Two rows play each game, the first against the second. How much does the first row win by? 20 is about a draw, 40 a big win and 0 a big loss. Wins can go round in a circle: one row can beat a second, the second a third and the third the first. Each row has two weighted sums of its numbers, A and B, taken from their middle values. A row wins by its A times the other's B, less its B times the other's A.
-23   8  18 -18 -20 -18  23 -18  12   6
 16  14   7  20  -3  40  10 -21  16 -10 19
 48 -18 -34 -10  25   1 -43  20 -16  22
-27 -29 -31   9  26  26 -20  23 -49  -8 39
 27 -20 -17 -19  18   5 -41  26 -15  14
 41 -19 -30 -22  22   7 -51  22 -15  31 29
-28 -26 -15   2  43  30 -24  36 -36 -17
-27 -25 -14   0  13  22 -15  29 -43  -4 21
 -8 -15   9 -27 -10 -18  11  13 -13  18
 35 -23 -29 -17  34  16 -50  31 -12  30 27
 15  11   1   0  -4  32 -13 -16  16  -3
-10 -25 -28  12  35  32 -16  29 -36 -22 20
-14 -29 -33  19  27  21   4  22 -40 -25
 52 -21  -8 -16  23   4 -25  27 -15  50 22
-18 -27 -17   9  28  35 -14  25 -41 -10
 39 -21  -4 -23  12  -6 -39  33 -17  19 18
 26 -21 -20 -14   3  -3 -37  22 -17  29
-30   7   6  -5 -28 -31  42 -22  14   6 25
 11  35  25  16 -11  11   8 -36  29 -12
-27 -28 -29  20  40  18 -13  35 -43 -10 17
-25  10  24 -11 -19 -17  15 -20  23   4
-22 -13  -9 -21   8 -23  -4  12   0  12 17
-24 -14  -1 -27   3 -30  18  14 -19  11
-21  -8  -8  -9   4 -15   5  15 -12  13 23
 23  11  -2   8  13  17 -15 -10  21 -19
-11 -15   3 -15 -10 -27  -1   5 -14  18 20
 17  41  23  13 -14  15  19 -38  24 -21
 8 16 11 23  4 21 10 -8 13 -1 19
11 10  2 15 17  6 -3 -9 22  5
 42 -26 -18 -11  37   5 -50  29  -8  22 21
-16   5  18 -24 -28 -34  46 -28  15   8
 27  43  10  16 -23   3  24 -36  25 -27 18
 21   8  25   7   5  19   6 -18  22   1
 29  11  -1   9  -8  33 -14 -21  12  -3 25
-32   8  19 -22 -32 -27  37  -7  17   7
 18  42  29  15 -23  17  13 -34  31 -23 22
-15  13  20   0 -29 -34  35 -18  12  -3
-38  11  19 -18 -34 -24  32 -15  15   2 14
 -9 -35 -35  -6  31  21  -7  19 -35   0
 42 -27 -19 -12  32  -5 -37  31 -11  20 2
 36 -24 -25  -7  21  -7 -39  31 -12  25
 11  36   2  11 -24   6  27 -29  26 -24 20
 12  14   0  14   5  23  -5 -14  21 -18
  5  40  26  23 -36  13  11 -38  30 -27 16
  3  14  14   1   1  10 -14 -12  23  -9
 11  14  16  27  11  25   4 -20  13 -19 20
  5   7  16   8  -1   9  -8  -9  22 -20
-25   7  23 -17 -12 -41  29 -14  15  -3 21
 34 -23 -30 -13  33   0 -45  28 -15  28
-26 -17   7 -33   3 -18  -6  18  -5  10 18
-19 -22 -16  17  27  24 -10  37 -43 -16
-32 -25 -21  -5  31  34  -8  33 -42  -2 14
-16 -29 -27   6  35  40 -15  32 -40  -3
-30 -32 -41  19  23  31 -16  22 -41 -11 28
  9  13  21  25   1  23   2 -22  16 -12
 17  14  13  19  -4   9  11 -11  27 -13 24
 19  15   3  23   5  24   6 -12  20 -10
 12  39  10  23 -15   9  29 -34  22 -21 18
-23  14  20 -19 -28 -39  22 -29  13   5
 15  42  19  17 -27  11  16 -34  16 -14 23
 32 -22 -30  -5  24   9 -38  23  -5  31
 26 -21 -26 -12  20  -5 -43  33 -10  41 24
-10 -35 -24   5  43  30 -16  32 -48  -9
-26  11  12 -13 -18 -47  31 -24  18  12 23
 44 -22 -22 -23  21  12 -40  27 -22  25
-13   8   6 -11 -19 -31  30 -27  13   5 27
-28  10   8 -13 -29 -36  36 -18  17   6
-25 -22 -12 -11  -2 -23  -5  11 -20   4 20
 -8 -15 -17 -34   0 -36   5  11 -11  21
-28   8  17  -9 -25 -61  38 -12  18  -8 20
 32 -19 -31 -13  19  10 -61  26  -8  25
-21 -19  -9 -17   2 -23   5   7 -16  13 23
-21 -17  -7 -30   3 -26  13  18 -13  15
 27  13   1  14   0  29   2 -14  21 -22 12
-22   9  29 -22 -28 -52  28 -22  21   8
 52 -24 -15 -11  33  13 -54  34  -4  26 27
 12  41  15  24 -31  -6  12 -41  28 -25
-33 -30 -32  14  24  41 -10  21 -51  -6 3
-16 -27 -27  12  22  20 -19  34 -33 -24
 36 -15 -33  -1  32  -1 -38  30 -15  22 19
  3  13  13   2   4  26  -1 -10  28 -14
  4   8   9  10   6   9  -3  -8  15 -15 17
  8  13  14  27  -2  27   0  -7  27 -15
 -8  38  19  11 -25   9  18 -37  24 -34 12
-29 -28 -18   7  22  24 -23  28 -42  -1
-21   4  24 -10 -24 -25  27 -15  22  15 25
-32   6  17 -13 -28 -19  34 -16  14  -6
-13  11   8  -9 -36 -34  29 -21  22  11 18
-26 -28 -30  18  27  25 -24  39 -42 -18
 18  38  15  11 -36   3  19 -32  21 -18 24
-15 -32 -34   1  33  33  -8  26 -41  -6
-18   6  23 -15 -12 -33  33 -23  29  15 16
 -9 -17  -7 -32  -6 -28   2  15 -16   5
 25 -25 -28 -23  25   9 -36  31 -11  29 22
 15  21   2  19   0  29  -6 -18  21   0
-18  11   8 -17 -18 -34  26 -17  18   0 19
-27 -16 -12 -26 -12 -40  20  11 -10  12
-24 -27 -27  23  39  34 -13  39 -41   2 24
 16  39  22  15 -12  14  19 -37  28 -26
-26  11   4  -8 -12 -37  42 -21  11  11 21
 47 -18 -14 -24  31  18 -44  27 -22  17
-14 -33 -28  14  35  24 -10  22 -37   5 32
-28   2  21 -10 -27 -40  38 -12  22   0
-22 -16 -20 -17   1 -23   7  10 -15   9 16
-13 -28 -37  10  19  16 -20  27 -39 -11
 15  44  31  24 -30  17  13 -35  19 -25 30
-19 -19 -18 -15  -4 -28   3  13 -12  19
  9  45  35  16 -35 -15  19 -39  29 -11 30
  4 -31 -19  18  30  22 -19  27 -42 -22
 -5 -14   5 -27  -4 -23   0  10  -9  14 24
 17  40  20  20 -15  23  28 -28  33 -20
 22  39  21  19  -9   1  27 -29  21 -26 20
-20   9  26 -14 -26 -41  27 -17  15  -4
-17 -30 -38  21  15  21 -18  25 -33 -29 13
 23  40  24  22 -23   3  15 -30  24 -14
 25  14  -1  13  13  20  -9 -17  26   2 24
-20 -22 -14 -18   7 -25   1  10   2  14
-18 -32 -23   8  22  39 -18  36 -44 -17 22
-21 -18  -5 -31   0 -15   9  16 -15  23
-19 -19 -18  -8   3 -28   2  14  -3  20 25
 -5 -13 -12 -29   2 -28   7  13  -4  16
 10  18   5   7   3  11   2  -7   9 -19 16
-34   7   9 -13 -31 -31  38 -12  19  10
-21 -15   4 -19 -10 -23   3   2   0  10 20
-15 -15 -18  -8   9 -26  -1  16 -11  26
 11  48  20  15 -34   3  12 -34  26 -14 29
 40 -20 -24  -6  26   2 -36  26 -17  26
 18  10   2   9  15  12  13 -12  22 -24 7
-10 -11  -2 -11  -4 -18  10   9 -17  18
  8  14   3  18  -5  27  -5  -9  25 -26 21
-11  16  26 -16 -20 -37  42 -30  12   6
 43 -20 -19 -11  30   3 -53  28 -20  44 24
-23 -15  -7 -26  -4 -20  11  10  -2   7
-38   5  35 -20 -27 -35  19 -20  11   6 22
 16  39  20  17 -34   5   9 -34  25  -6
 59 -16 -22 -29  30   4 -48  27 -11  24 19
-21 -26 -18   7  30  21 -22  31 -49 -15
-23 -27 -29  15  26  31 -12  33 -45 -23 20
-20 -23   8 -35 -12 -21  -5  15  -2  15
 22  37  33  24 -25   2  20 -34  27 -20 16
-27   7  13  -6 -15 -18  23 -17   8   1
-31  11   8  -6 -27 -30  32 -22  16  -1 20
-16 -26 -30   7  35  27 -23  26 -36 -20
 33 -18 -19 -23  26 -11 -47  30 -19  16 14
  3  14  -2  19   2  23   1 -13  18 -16
 45 -17  -7 -19  22   7 -37  19 -12  23 21
-36   6  24 -10 -24 -20  15 -21  19   6
 42 -20 -19  -5  19   7 -50  29 -24  23 18
 19  37  17  11 -20  -4   9 -31  24 -34
-23 -31 -17  12  29  38 -24  40 -37 -13 16
 39 -24 -24 -14  24   2 -35  28  -1  31
-27 -25 -28   3  19  33  -6  20 -43  -1 39
 15  14  16   7 -13  22   2 -13  21 -13
 10   9  -4  12   2  12   6 -12  12 -17 22
 18  41  22  22 -23  -2  25 -30  30 -23
-32 -24 -31  15  42  31 -12  29 -46 -17 12
-22   7   1 -13 -15 -32  38 -24  12   4
  3  18   4  12  -1  11  12 -14  24  -6 20
 47 -22 -35 -13   9  11 -41  24 -15  30
 10  41  17  16 -28   2  18 -28  29 -21 21
 4 15 11 10 10 25  2 -2 19 -4
-21 -13   3 -23  -2 -30  -5  15 -17  20 20
 -2  13  15  26 -14  16   5 -13  20 -13
-26 -32 -39   8  33  36 -17  27 -46 -13 7
-10 -19  -8 -31   7 -23  -7   7  -5   4
-13 -24 -22  -3  37  28 -18  34 -40 -13 21
